W =
array([[122, 113, 120, 131],
       [126, 135, 141, 103],
       [122, 118, 122, 126],
       [126, 136, 130, 120],
       [129, 128, 134, 119]])
W[0][0]	122
W[0][1]	113
W[3]	[126, 136, 130, 120]
W[:, 0]	[122, 126, 122, 126, 129]
W[4][2]	134
W[:, 3]	[131, 103, 126, 120, 119]
W[0][3]	131
W[3][0]	126
W[4][0]	129
W[:, 2]	[120, 141, 122, 130, 134]
W[1][3]	103
W[1][2]	141

A =
[[127 121 121 125 120 128 126 119 123 124 115]
 [138 144 119 123 121 123 125 131 139 121 130]
 [137 109 125 104 125 120 114 121 123 115 117]]
A[0][0] = 127
A[2] = [137, 109, 125, 104, 125, 120, 114, 121, 123, 115, 117]
A[0][5] = 128
A[2][9] = 115
A[1] = [138, 144, 119, 123, 121, 123, 125, 131, 139, 121, 130]
A[1][8] = 139
A[:, 2] = [121, 119, 125]
A[2][2] = 125
A[0] = [127, 121, 121, 125, 120, 128, 126, 119, 123, 124, 115]
A[2][8] = 123

B = [113 118 104 121 112 156 135 148 114 140 125 152 114 147 146]
B[0]	113
B[7]	148
B[14]	146
B[1]	118
B[11]	152
B[10]	125

X =
[[108 146 116 141 124 133 131 119 108 125 123 143 122 156 131]
 [118 127 144 117 117 116 137 123 124 118 152 144 136 125 117]
 [115 142 134 120 123 116 122 120 139 154 127 109 122 144 136]
 [134 133 111 117 124 143 114 128 146 116 137 150 109 142 142]
 [111 137 135 124 142 130 148 142 126 106 126 122 117 116 135]
 [127 114 131 125 124 138 137 120 129 125 117 139 109 116 145]
 [116 116 119 120 116 136 148 137 138 126 112 123 133 145 107]]
X[0][0]: 108
X[6][11]: 123
X[:, 6]: [131, 137, 122, 114, 148, 137, 148]
X[1][13]: 125
X[0][2]: 116
X[0][12]: 122
X[0]: [108, 146, 116, 141, 124, 133, 131, 119, 108, 125, 123, 143, 122, 156, 131]
X[6][0]: 116
X[5][2]: 131
X[:, 13]: [156, 125, 144, 142, 116, 116, 145]
X[4][14]: 135
X[:, 1]: [146, 127, 142, 133, 137, 114, 116]
X[1][2]: 144
X[:, 9]: [125, 118, 154, 116, 106, 125, 126]
X[2][12]: 122
X[:, 7]: [119, 123, 120, 128, 142, 120, 137]
X[1][9]: 118
X[2]: [115, 142, 134, 120, 123, 116, 122, 120, 139, 154, 127, 109, 122, 144, 136]
X[1][8]: 124
X[4][10]: 126
X[2][4]: 123
X[:, 14]: [131, 117, 136, 142, 135, 145, 107]
X[0][5]: 133
X[3]: [134, 133, 111, 117, 124, 143, 114, 128, 146, 116, 137, 150, 109, 142, 142]
X[2][11]: 109
X[3][5]: 143
X[4]: [111, 137, 135, 124, 142, 130, 148, 142, 126, 106, 126, 122, 117, 116, 135]
X[5][0]: 127
X[:, 12]: [122, 136, 122, 109, 117, 109, 133]

m = [148 107 101 119 119 148 102 107]
m[0]	148
m[2]	101
m[6]	102
m[3]	119

x =
[[125 119 138 121 129 130 139 128 122 117 127 105 104]
 [131 135 133 129 132 122 106 141 150 131 123 127 115]
 [121 118 122 125 114 123 140 121 132 123 123 117 121]
 [120 118 121 124 114 123 140 120 131 122 122 118 122]
 [120 130 118 132 126 122 128 128 126 127 122 134 130]]
x[0, 0]	125
x[1, 9]	131
x[1, 12]	115
x[:, 11]	[105, 127, 117, 118, 134]
x[1, 1]	135
x[0]	[125, 119, 138, 121, 129, 130, 139, 128, 122, 117, 127, 105, 104]
x[4]	[120, 130, 118, 132, 126, 122, 128, 128, 126, 127, 122, 134, 130]
x[:, 9]	[117, 131, 123, 122, 127]
x[4, 5]	122
x[3, 9]	122
x[0, 2]	138
x[0, 7]	128
x[:, 7]	[128, 141, 121, 120, 128]
x[4, 8]	126
x[4, 9]	127
x[0, 1]	119
x[2]	[121, 118, 122, 125, 114, 123, 140, 121, 132, 123, 123, 117, 121]
x[:, 1]	[119, 135, 118, 118, 130]
x[4, 2]	118
x[1, 5]	122
x[:, 10]	[127, 123, 123, 122, 122]
x[3, 7]	120
x[3]	[120, 118, 121, 124, 114, 123, 140, 120, 131, 122, 122, 118, 122]
x[0, 12]	104

arr =
[[114 136 143 121 136 114 139 125 129 130 144 118 135]
 [131 114 121 120 125 150 130 144 126 128 139 118 124]]
arr[0, 0] -> 114
arr[1] -> [131, 114, 121, 120, 125, 150, 130, 144, 126, 128, 139, 118, 124]
arr[1, 7] -> 144
arr[:, 8] -> [129, 126]
arr[1, 5] -> 150
arr[0, 12] -> 135
arr[1, 3] -> 120

M =
[[125 115 112 127 130 139 138 122 126 125 132 124 133 123 145]
 [119 117 124 127 123 136 133 113 134 126 130 121 137 109 135]
 [123 113 124 126 127 135 133 117 134 121 128 126 140 115 137]
 [117 132 118 129 143 133 135 115 112 130 125 124 120 130 131]
 [115 119 119 124 134 142 133 115 131 121 127 128 142 113 135]
 [120 115 121 129 139 124 135 113 124 121 135 120 120 132 131]
 [108 125 125 112 136 144 119 112 127 125 124 137 144 119 140]
 [103 129 121 124 139 134 129 112 121 129 143 126 122 130 131]
 [109 117 129 112 126 139 119 105 133 127 129 132 137 115 142]
 [114 125 135 112 133 133 113 120 134 123 128 140 140 126 131]]
Indices start at 0.
(0, 0) => 125
(5, 6) => 135
(7, 2) => 121
(0, 9) => 125
(4, 9) => 121
(6, 3) => 112
(3, 7) => 115
(0, 3) => 127
(6, 1) => 125
(6, 4) => 136
(2, 0) => 123
(1, 2) => 124
(9, 9) => 123
(9, 4) => 133
(5, 5) => 124
(4, 3) => 124
(2, 14) => 137
(0, 6) => 138
(4, 14) => 135
(1, 6) => 133
(1, 3) => 127
(9, 0) => 114
(4, 0) => 115
(2, 10) => 128
(2, 12) => 140
(6, 13) => 119
(4, 6) => 133
(2, 6) => 133
(8, 7) => 105
(6, 14) => 140
(4, 10) => 127
(4, 2) => 119
(8, 3) => 112
(1, 1) => 117
(0, 14) => 145
(8, 2) => 129
